arr =
[[4 6 2 8 6 6 5 4]
 [4 4 5 5 4 8 2 3]
 [5 4 5 4 4 2 5 5]
 [3 6 3 4 6 5 3 5]
 [5 3 8 7 4 5 8 5]
 [4 5 5 4 4 5 1 4]
 [3 7 2 4 7 4 3 6]
 [4 5 4 4 4 4 3 4]
 [4 5 4 5 5 5 4 5]
 [7 4 7 6 5 6 5 4]
 [6 4 6 5 3 6 7 5]
 [6 3 6 5 5 6 7 5]]
Rows and columns are counted from 1.
(1, 1) => 4
(9, 5) => 5
(5, 6) => 5
(1, 4) => 8
(11, 1) => 6
(8, 4) => 4
(1, 3) => 2
(12, 4) => 5
(10, 5) => 5
(6, 8) => 4
(10, 1) => 7
(10, 2) => 4
(4, 8) => 5
(10, 8) => 4
(2, 5) => 4
(9, 4) => 5
(1, 2) => 6
(9, 6) => 5
(9, 3) => 4
(10, 6) => 6
(9, 1) => 4
(10, 4) => 6
(6, 2) => 5
(2, 6) => 8
(12, 8) => 5
(4, 2) => 6
(1, 6) => 6
(3, 6) => 2
(3, 2) => 4
(4, 6) => 5
(3, 5) => 4
(7, 7) => 3
(11, 8) => 5
(4, 4) => 4
(6, 4) => 4

A = ((27, 65, -9, 0, -41, -39, -16, -31, -23, 19), (29, -12, 45, 12, 59, -44, 21, 14, -33, 4))
Indices start at 1.
(1, 1) -> 27
(1, 8) -> -31
(1, 2) -> 65
(2, 9) -> -33
(2, 2) -> -12
(2, 10) -> 4
(1, 7) -> -16
(2, 1) -> 29
(1, 6) -> -39
(1, 10) -> 19
(2, 7) -> 21

B =
[[ 22   0 -21  16   8  33 -13 -18   0 -17 -51 -10]
 [ 21  -8 -21   6  -6  10   4  11  -9  57 -12  40]
 [ 24  14 -26 -17  14   7   0  16  10   7  54 -10]
 [-26   8  13   8   6 -32  17  -8  36   4  -9  34]
 [-11 -21  12   6 -20 -44  15  44  -1  -7 -15   6]
 [ 33   0 -30 -23   2   9   6  34 -13   9  12 -11]
 [  9  10 -23 -41   1  -4  24  -5 -19  12 -14  10]
 [ -9 -21  28  -9 -23  -3 -10  10 -56   7   5  -8]
 [-10  -2   4 -22  -5   4  12 -30 -10 -35 -56 -10]
 [-10 -21  13   6 -20 -44  15  44  -1  -6 -16   6]
 [-14  10  20 -30   2   3  -2 -15 -15 -18  42 -37]
 [ 26 -18 -15  15 -16   1  -8  47 -14  32  12  10]
 [ 10   2  -4  21   4  -2 -12  27   9  28  53  11]
 [-17   3  16  37  10  16 -20 -29  28   3 -10  13]
 [-11   8  16  26   9  32 -20 -34  -2  31  15  16]]
Indices start at 1.
row 1 col 1: 22
row 14 col 3: 16
row 1 col 6: 33
row 6 col 4: -23
row 1 col 4: 16
row 5 col 12: 6
row 7 col 11: -14
row 7 col 7: 24
row 11 col 11: 42
row 4 col 8: -8
row 10 col 7: 15
row 2 col 6: 10
row 6 col 1: 33
row 12 col 12: 10
row 12 col 2: -18
row 2 col 8: 11
row 10 col 5: -20
row 3 col 11: 54
row 4 col 2: 8
row 7 col 9: -19
row 4 col 10: 4
row 5 col 5: -20
row 2 col 4: 6
row 5 col 2: -21
row 12 col 10: 32
row 15 col 6: 32
row 14 col 10: 3
row 1 col 7: -13
row 3 col 4: -17
row 12 col 4: 15
row 11 col 8: -15
row 13 col 10: 28
row 4 col 11: -9
row 9 col 9: -10
row 1 col 5: 8

X =
6,-14,11,-4,-22,-20,2,2,8,12,-1,-16,-2,3,12,-12
18,-1,-5,6,0,1,-16,-2,10,13,-2,5,-14,-12,-15,21
-6,-6,27,-9,-4,-3,5,-7,4,8,-5,7,-8,9,24,-8
10,5,-11,21,6,13,10,-6,-4,-5,3,-16,-12,-1,-15,-18
-9,1,-19,-14,9,-1,-3,-19,1,-6,-7,22,14,8,-5,-10
8,7,-23,-15,3,-2,-1,-12,14,1,6,19,5,0,-17,-1
-26,17,-3,1,11,-4,20,5,5,-7,-7,-8,2,-4,-12,8
Rows and columns are counted from 1.
(1, 1)	6
(5, 3)	-19
(6, 5)	3
(3, 9)	4
(4, 16)	-18
(1, 5)	-22
(2, 8)	-2
(6, 13)	5
(5, 5)	9
(4, 13)	-12
(3, 10)	8
(5, 6)	-1
(6, 3)	-23
(1, 7)	2
(2, 14)	-12
(6, 6)	-2
(7, 1)	-26
(4, 5)	6
(1, 2)	-14
(3, 2)	-6
(6, 15)	-17
(4, 14)	-1
(5, 4)	-14
(6, 7)	-1
(3, 15)	24
(7, 13)	2
(7, 15)	-12
(2, 7)	-16
(5, 16)	-10
(7, 11)	-7
(1, 16)	-12
(3, 16)	-8
(2, 2)	-1

data =
[[ -9  18   2   4  17  12  12 -24  30]
 [ -1  -9   6  12  36  -5 -35 -20   2]
 [  1  -5  -3  -6 -11   1 -12  35 -11]
 [ -1 -30  25  26  41 -23 -22 -63   3]
 [  7  -3  -5   3  18  -5 -24 -16  -4]
 [ -3  21  -7  -9 -14  12  28   3  13]
 [  1   2  -2  -3  -9  -3   9 -11  12]
 [ -2  10  31  -6  10   3  13   5  29]
 [ -4 -32   3  29  16 -15  -1 -59  -6]]
Indices start at 1.
(1, 1) -> -9
(2, 8) -> -20
(4, 7) -> -22
(4, 6) -> -23
(1, 7) -> 12
(6, 3) -> -7
(8, 4) -> -6
(2, 6) -> -5
(5, 5) -> 18
(5, 9) -> -4
(1, 3) -> 2
(4, 8) -> -63
(1, 8) -> -24
(6, 5) -> -14
(8, 1) -> -2
(9, 9) -> -6
(9, 3) -> 3
(3, 1) -> 1
(4, 9) -> 3
(7, 9) -> 12
(1, 5) -> 17
(9, 1) -> -4
(7, 6) -> -3
(2, 5) -> 36
(9, 5) -> 16
(5, 2) -> -3
(9, 2) -> -32
(3, 5) -> -11
(7, 5) -> -9
(8, 3) -> 31
